In the rows, 128 means zero.
A single turn carries every row of the set below to another of its rows. Some are shown first; where does it send the rows asked next?
z_208: [118 138 125  98 130 109 103 164 111 114 115 119 145 155 121 114 119 132
 110 112 111 143  79 140 101 149 117 128 129 131 134 121 137 138 141 146]
z_447: [109 146 103 129 146  99  97 159 131 117 101 118  99 173 144 110 143  89
 116 123 138 144 123 101 145 140 156 138 109 122 134 125 137 125 143 132]
z_787: [126 146 103 129 103 127  95 150 122 132 116  90 139 144 155 120 120  91
 122  93 129 158 118 122 106 148 130 135 111 132 142 106 126 137 152 136]
z_19: [125 130 123 131 133 107  75 171 137 118 115 117 132 160 173 121 134 116
 130 111 145 140 108 109 115 148 121 135 117 144 148 100 113 133 135 117]
z_207: [115 104  99 117  81  84 115 160 115 136 117 136 120 136 137 128 116 142
 129 135 119 124 126 130 102 154 135 118 173 147 124 134 115 119 140 156]
z_556: [ 95 132  97 119 118  88 103 156 117 127 112 139 102 150 164 131 125 127
 141 154 147 130 145 141 137 129 126 139 171 135 144 132 113 123 129 145]
z_113: [107 135  94 124 143 107 102 148 133 120 102 108 111 157 135 100 138  84
 118 108 123 134 119 104 130 153 163 144 107 126 125 123 141 114 146 128]
z_915: [117 149  97 111 143 134  84 159 133 104 107  90 108 157 138 122 148  96
 119 111 146 127 119 114 113 158 136 149 129 134 118 128 114 109 157 148]
z_689: [113 156 103 123 146 127  86 164 131  97 106  93 106 163 147 130 147  97
 118 129 156 138 137 116 129 147 133 143 125 130 129 132 120 118 152 149]
z_707: [106 114 101 104  93  77 121 155 100 131 112 135 108 148 119 135 123 138
 125 141 119 120 119 128 116 143 136 123 171 131 122 142 118 122 145 162]
z_585: [118 145 118 106 117 114 113 156 117 121 117 108 149 147 121 112 115 120
 107 109 109 157  96 146 102 148 125 120 133 141 137 126 148 143 147 155]
z_23: [128 137 112 144 106 124  91 162 128 129 123 106 128 148 168 124 125 101
 120 103 138 167 135 115 115 145 131 130 107 123 151 103 122 134 141 131]
z_485: [102 114  93 112  94  79 123 152 106 124 104 134 121 143 127 130 114 129
 125 147 118 122 130 136 113 147 134 124 171 133 120 145 128 123 135 163]
z_736: [105 116 101 127 104  85 101 159 125 147 125 151  94 147 170 120 127 132
 142 141 138 136 140 130 131 133 141 131 165 142 148 119 110 120 131 132]
z_268: [100 134  99 121 104  88 112 150 105 144 123 140  87 148 153 132 130 123
 135 144 137 144 146 133 142 121 140 136 158 119 149 129 113 125 136 143]
z_901: [104 115  99 128 103 103 106 158 113 132 127 136 103 132 170 135 126 130
 137 140 141 142 155 138 127 133 130 138 164 121 152 125  99 113 130 140]
z_228: [121 135 118 115 133 107  78 160 126 120 110 109 140 159 156 116 128 109
 132 102 130 127  89 111 109 150 119 144 112 139 138  99 118 133 136 115]
z_153: [120 119 109 106 135 131 102 169 139 111 121 114 118 141 120 102 142 127
 102 109 119 142 107 130  97 171 151 124 145 138 121 136 129 102 155 158]
z_863: [112 109 108 112 138 122 110 165 138 111 118 122 126 139 119  92 133 121
 104 113 105 140 110 126 104 171 159 128 131 130 122 133 145 101 142 147]
z_602: [109  93 105 116  87  84 119 159 106 131 117 140 124 132 135 132 117 141
 125 135 114 123 125 127 104 152 136 124 165 124 129 134 112 116 133 152]

z_113 -> z_228
z_485 -> z_602
z_23 -> z_447
And these:
z_863 -> z_208
z_556 -> z_901

